Turns, then the turns between two rows, first turn first; the first pair answered:
j_643:
[ 1.02 -1.32  0.56  1.10 -0.57 -0.91 -2.25 -1.06 -0.86 -2.05  0.70] |-> [ 1.14 -2.69  0.94  0.48 -0.19 -1.43 -0.94 -0.45  1.32  0.09  0.35]
[-1.12 -1.50 -0.34 -0.65  0.26  0.41  2.01  1.31  1.14  0.81  0.11] |-> [-1.67 -0.47 -1.17 -0.84 -0.37  1.16  1.47  0.80 -1.14 -0.12  0.40]
[-2.12  0.26 -1.02 -3.44 -0.20  3.06  0.17 -0.57 -2.06 -2.17 -0.85] |-> [-0.64  0.86  2.24  1.06 -0.76  1.56 -1.26 -0.01 -1.07 -4.43  1.73]
[-0.08  0.21 -0.90 -0.95 -0.44  1.53  3.37  0.04  0.82  2.13  1.19] |-> [-0.87  1.92 -1.14 -0.76 -0.97  2.50  2.33 -0.29 -1.82  0.20  1.36]
j_8:
[-1.06  1.74  1.01 -1.94  1.09  1.39  0.82  0.76  0.20 -0.51  0.49] |-> [ 0.03  1.36  1.11 -0.81  0.13  0.23 -1.54  0.14 -1.89 -1.43  0.48]
[-0.07  0.64 -0.02  0.04  1.20 -0.02  2.88  2.52  3.20  1.49 -0.71] |-> [-1.62 -1.62  0.69 -1.00 -1.55  1.85  0.19  0.69 -0.56 -4.07  1.13]
[ 0.60  1.66  2.11  0.18  0.46  0.17  0.59 -1.62  0.67 -0.56  0.61] |-> [ 0.27  1.55  1.95  0.13  0.02  0.44  0.42 -1.32  0.28 -0.52  0.66]
j_897:
[ 0.82 -0.83  0.88  0.22 -0.84  0.28 -0.97  0.21 -0.21 -1.44 -0.07] |-> [ 0.10 -0.97 -0.12 -1.61 -0.86  1.05 -0.27  0.22 -0.39 -0.66 -0.60]
[-0.69 -0.89 -0.36 -0.62 -0.73 -0.55  2.38  0.79  0.84 -3.34  2.48] |-> [-0.69  1.63 -3.34 -1.60  0.02 -0.75  1.47 -0.61 -2.32 -0.96  0.41]
[-0.21 -1.10  1.00 -0.17 -0.21 -0.32  1.02  0.32  1.74 -0.42 -0.05] |-> [-0.14  0.18 -1.17 -1.10  0.47 -0.41  0.70 -0.16 -0.29  0.88 -1.32]
j_869:
[ 0.51 -2.97  1.49  0.81 -1.86  0.17 -1.17 -0.09 -0.26 -1.03  0.57] |-> [ 0.42 -2.81  1.64  0.80 -0.87 -0.41  0.13  0.47  1.98  1.03  0.18]
[-0.46  2.42 -0.19  0.09 -0.64 -0.30 -0.40 -1.10  0.13  1.80 -0.99] |-> [-0.42  2.45  0.27  0.64 -1.33 -0.34 -0.97 -0.90 -0.51  0.47 -0.60]
[-1.15  0.43 -0.05 -0.14 -0.43  1.44  0.88  0.92 -0.05 -1.81  1.26] |-> [-1.00  0.00 -0.69 -0.82  0.06  1.27  2.29  0.59  1.01  0.67  0.20]
j_678:
[-0.69 -1.49 -0.79 -1.39 -0.64  2.66  1.40  1.35  1.52 -1.62 -0.63] |-> [ 1.10  2.58 -1.54  1.88  1.09  0.35  0.08  1.01  0.28  1.15 -1.62]
[ 0.22 -0.39 -2.70 -1.42  1.62 -1.72  0.50 -1.74 -0.78  1.99 -0.21] |-> [-0.46 -1.22 -2.21 -1.45  0.61 -0.88 -0.60 -2.20 -2.42 -0.52  0.27]
[-0.09 -0.01  0.72  0.79  0.48  0.12  2.10  1.04  2.90  1.46  0.39] |-> [ 1.02  1.87  1.06  2.62 -0.70 -0.71 -1.44  0.07 -1.21 -1.09  1.06]
Now pairs of rows:
Between the rows of a pair lie 2 to 3 turns.
[-2.29 -2.70 -0.20 -2.80  0.96  2.10  2.63  0.33  1.01 -0.51 -0.41] |-> [ 1.44  1.86 -0.10  3.22  1.45 -2.47 -1.94 -1.07 -2.13  0.29 -0.68] | j_897, j_643
[-0.82  4.87 -0.59 -1.86  1.81  2.42  3.45  2.43  0.40  2.12 -1.75] |-> [ 0.83  3.61  4.46  3.64  0.07  0.46 -0.35  2.58  0.53 -2.93  1.90] | j_678, j_643
[-1.01 -0.37  0.90 -2.04  0.43  1.95  3.60  1.12  2.60  0.51  0.02] |-> [ 1.13 -3.76  0.99 -0.81 -0.21 -1.09  0.39 -0.39  2.48  1.36 -0.35] | j_8, j_643, j_869
[ 0.99  1.59 -1.64 -0.84  0.51  0.22  0.09 -0.14 -3.32  1.06 -1.67] |-> [ 0.25 -2.51  2.10 -0.37 -1.04  0.76  0.22  0.84 -0.12 -2.89  1.29] | j_678, j_897, j_897
[ 0.03  1.41 -0.37  1.65 -0.44 -0.39 -2.84 -1.29 -3.82 -1.50  0.70] |-> [ 0.17  1.59  1.82  2.75  1.54 -1.06  1.49  1.60  3.18  1.53  1.09] | j_8, j_897
[ 0.04 -3.68  2.81  0.64 -1.59 -0.83  1.73  1.64  4.45 -2.08  1.69] |-> [ 1.10  3.25 -3.53 -0.61  1.32 -1.82  1.08  0.18 -0.79  4.22 -3.21] | j_678, j_897, j_897
[ 0.97  2.71  1.80  4.32 -0.09 -2.04 -0.82  0.69 -0.17 -1.96  1.83] |-> [-0.36  4.03 -3.04 -0.58  0.53 -0.25  0.40 -0.42 -3.03  1.42 -1.51] | j_897, j_897
[-2.10  0.08  1.63 -0.98 -1.18  1.78  1.90  0.94  0.55 -2.34  2.21] |-> [-1.30  4.06 -0.66  0.18  1.31  0.63  1.87  0.83 -0.58  1.06  0.30] | j_678, j_643, j_643
[ 2.10 -0.57  1.39  4.89  0.38 -4.07 -2.20 -0.31  1.00  2.79 -0.21] |-> [ 0.40  4.23  0.44  5.71  0.07 -1.37 -1.91  0.39 -2.94  0.04  0.33] | j_8, j_678
[ 0.38  3.73 -1.38  1.39  0.59  0.00 -0.71  0.11 -2.95 -0.57 -0.26] |-> [ 0.86  3.65  0.32  1.79  1.33 -0.38  1.41  1.92  1.72  1.04  0.34] | j_8, j_643, j_643
[ 3.44 -0.61 -0.98  3.78  0.45 -3.46 -2.49 -0.53 -0.12  2.93 -1.23] |-> [-1.07  2.67  0.21  2.27 -0.77  3.03  0.27  1.23 -2.75 -4.25  1.85] | j_8, j_643, j_643
[ 0.59 -0.87 -1.16  0.43  2.02 -0.61 -1.01 -1.49  0.13  3.47  0.38] |-> [-0.73  1.52 -1.03  0.97  1.34  1.36 -1.16 -0.95 -3.04 -0.10  1.48] | j_643, j_8, j_643
[ 0.57 -2.85  2.07  0.24 -1.54  0.33  1.01  0.64  3.24 -1.62  1.43] |-> [-0.06 -0.44  2.18  0.85 -1.42  1.33  1.54  1.22  2.08 -3.16  2.11] | j_869, j_643, j_869
